Questions about the matrix below. Counting starts at 0.
1) What is the entry directly above 0.83?
2) What is the top-left entry?
3) What is the top-right entry?
4) What is the bottom-right entry?
5) What is the entry at row 0, column 1?
6) What is the entry just right of the smallest entry?
7) What is the entry directly below -2.41?
8) What is the entry in row 2 and column 1?
2.05	2.88	-3.88	-1.95	2.91	-2.56	-2.17	-0.02	1.82	2.38	-0.45	-4.74	-0.50	-2.41
1.37	1.78	-3.98	-2.55	2.46	-2.86	-1.52	1.11	1.51	1.59	0.37	-2.82	0.74	-1.41
0.66	0.41	-3.56	-2.04	1.69	-2.89	-0.71	1.44	0.90	0.66	0.34	-0.77	2.23	-1.15
-0.55	0.58	0.09	-2.84	0.06	-0.29	0.20	0.07	1.42	-0.35	3.51	1.56	-1.35	5.57
0.82	0.49	-0.19	2.02	-0.38	0.06	0.47	-2.97	0.43	0.22	-2.38	-0.26	-1.03	-0.12
0.83	2.66	-0.26	0.25	0.26	4.44	3.35	-0.94	-0.13	0.92	-3.06	0.17	-5.10	0.68
-0.41	-1.27	0.65	-3.44	0.16	-1.85	-1.88	2.80	0.91	0.04	4.91	1.00	1.50	2.03
0.31	0.66	-3.67	-4.43	1.64	-0.98	1.47	5.72	0.37	0.11	0.62	1.62	-0.03	0.48
0.06	-1.12	-2.67	-0.28	0.15	-2.09	1.12	0.96	0.04	-0.78	-1.05	1.94	2.85	-0.57
2.06	2.49	-3.30	-0.54	2.31	-2.29	-2.00	-1.40	1.59	2.15	-1.29	-4.55	-0.38	-2.63
1.59	0.89	-3.38	1.65	0.99	-2.36	-0.18	-3.03	0.98	0.92	-3.41	-1.78	1.20	-2.43
1.40	4.05	-0.72	-1.25	1.83	2.64	0.68	-0.73	1.06	2.05	-1.19	-3.33	-5.07	-0.17
1.62	0.92	-2.16	2.04	0.75	-2.05	-0.87	-3.60	1.04	1.13	-3.06	-2.28	0.53	-2.38
-1.70	-2.62	5.18	2.14	-2.46	2.46	1.70	-0.01	-1.57	-1.64	-0.41	5.53	-0.15	1.11
0.50	0.11	0.80	2.22	-0.80	0.74	0.80	-2.72	0.10	-0.05	-2.27	0.58	-1.28	0.14
-1.16	0.11	0.33	-2.29	-0.12	1.28	2.11	2.11	-0.10	-0.83	1.29	3.96	-1.41	4.06
1) 0.82
2) 2.05
3) -2.41
4) 4.06
5) 2.88
6) 0.68
7) -1.41
8) 0.41

X =
[[-2.73  2.59 -0.41  0.17  0.75  0.04 -3.08 -1.83]
 [-2.35  2.78  0.98  1.01 -0.56  0.63 -2.61 -1.62]
 [-1.96  2.79  2.42  0.90 -1.48  0.97 -2.00 -0.50]
 [-0.73 -2.21 -1.02  2.46 -2.69 -0.48  1.94 -2.41]
 [-1.55 -0.89 -1.47 -1.79 -0.08 -0.60  1.83  0.97]
 [-0.58 -1.13 -0.94 -1.81  1.83  4.19  4.74 -1.71]
 [ 0.86 -0.26  0.35  1.13 -3.62 -0.29 -2.54 -1.93]
 [-0.42  1.98  2.66  3.58 -1.71  5.37 -0.58 -2.22]
 [-1.48  1.67  3.09  0.32 -2.20  1.25  0.13  1.27]
 [-2.78  2.16 -0.77 -0.85  0.94 -0.77 -2.37 -1.02]
 [-3.52  2.10  0.64 -2.13 -0.50 -0.57  0.20  1.58]
 [-1.12 -0.81 -2.08 -0.95  2.68  1.99  0.96 -2.63]
 [-3.08  1.30 -0.71 -2.54 -0.18 -1.31 -0.15  1.56]
 [ 1.92 -3.67 -0.22 -1.71 -1.09  2.34  1.67  2.72]
 [-0.95 -1.56 -1.57 -1.96 -0.09 -0.16  2.12  1.19]
 [ 0.10 -1.55  0.76  2.89 -1.37  3.68  2.69 -1.34]]
Report the entry directly below 1.99.
-1.31
Report the last entry, reading row by row.
-1.34
Report the entry just right of -0.16.
2.12
The entry directly above -0.22 -> -0.71
Report the first entry, reading row by row.
-2.73
The entry just right of 1.99 -> 0.96
Report the top-right entry.
-1.83
The entry just right of the smallest entry: -0.22
The entry just left of -1.57 -> -1.56
Report the entry directly below the largest entry.
1.25
Report the top entry of the column that holds the largest entry.
0.04
The fourth-last entry, reading row by row: -1.37
The entry just right of 3.58: -1.71
Report the entry just right of 1.94.
-2.41
The largest entry in the last row is 3.68
Report the entry just left of -1.81.
-0.94
Report the entry just left of 1.27.
0.13
Report the 5th entry from the end, reading row by row.
2.89
The smallest entry in the last row is -1.55
Report the last entry of the smallest entry's row.
2.72
The entry just right of -0.15 is 1.56
The smallest entry in the first column -> -3.52
Report the entry just left of 0.35.
-0.26
The fourth entry in reading order: 0.17
The smallest entry in the first row -> -3.08
The largest entry is 5.37
The second entry on the main diagonal -> 2.78
Report the entry in the bottom-left corner.
0.10
The entry just left of the smallest entry -> 1.92
The entry just right of -1.09: 2.34

Questions about the table below. Indices start at 0.
1) The entry in row 0 and column 0?
2) The entry just right of 0.7?
3) The entry in row 1 and column 0?
4) The entry just left of the largest entry?
5) The entry directly above 6.5?
6) The top-right entry?
7) The entry in row 2 and column 0?
8) The entry just right of 6.5?
[[  3.2   3.4   3.5   6.1   3.1   4.5  -2.1   4.5   3.4   4.3   4.8]
 [  5.1   3.0   3.2   6.5   6.6 -15.3   3.6   4.3   8.5   5.8   7.2]
 [  2.7   3.5   4.2   5.6   3.6  15.6   2.0  -1.7   7.0   7.7  -1.2]
 [  7.6   2.0   4.1   4.4   7.1   9.5  13.3   4.6  -4.7   5.7   8.0]
 [  0.7   5.1   5.7   0.8   8.2 -23.8   9.5   5.8  11.1   4.3  12.0]
 [  2.5   4.5   4.4   9.9   0.3   8.0  16.3   5.8   3.9   5.2  10.1]
 [  7.8   2.2   3.0   0.9  11.0  -1.0  -3.1  -0.2   8.4   3.1   7.3]
 [  7.3   5.5   5.2   6.6  -1.9  15.6   4.0   6.3  11.1   5.0   2.2]
 [  5.0   5.7   4.3   8.8   7.5  -1.5  -8.1   5.2   9.3   7.9   5.7]
 [  4.6   5.7   7.9   6.4   5.6  19.5   5.1   6.4  10.0   8.4   3.5]
 [ -2.0   4.1   2.7   5.8   5.1   2.8   8.4   5.4   9.9   4.5   2.0]]
1) 3.2
2) 5.1
3) 5.1
4) 5.6
5) 6.1
6) 4.8
7) 2.7
8) 6.6

Questions about the matrix below. Counting starts at 0.
1) Find the entry directly below -3.76.
2) Find the entry in the bottom-right corner.
3) Find the entry directly below the largest entry.
4) Find the entry at row 0, column 0.
5) Find the entry directly above -3.89.
6) Find the entry at row 2, column 0.
7) Find the entry directly below 4.31.
8) Find the entry just right of -0.84.
2.94,-3.26,-2.82,4.31
3.49,-3.76,-3.12,4.87
-1.92,2.35,1.99,-3.07
-0.44,0.58,0.12,-0.65
-0.84,1.04,0.88,-1.37
-2.55,2.65,2.68,-3.57
-3.89,4.49,3.45,-5.77
4.66,-4.98,-4.18,6.42
1.09,-1.27,-0.98,1.64
-1.66,1.71,1.34,-2.07
1) 2.35
2) -2.07
3) 1.64
4) 2.94
5) -2.55
6) -1.92
7) 4.87
8) 1.04

Read these off the row that follows.
1) Give the entry just right of the smallest entry.
2) Give the entry just left of the largest entry.
3) Give the entry just right of -0.9.
4) Give the entry just right of 1.5.
5) Give the entry just left of the smallest entry.
array([-0.1,  2.0, -1.0, -0.1,  2.2, -1.4,  2.1,  1.5,  1.6, -0.9,  1.0,
       -0.7, -0.5,  0.9, -1.1,  1.2])
1) 2.1
2) -0.1
3) 1.0
4) 1.6
5) 2.2
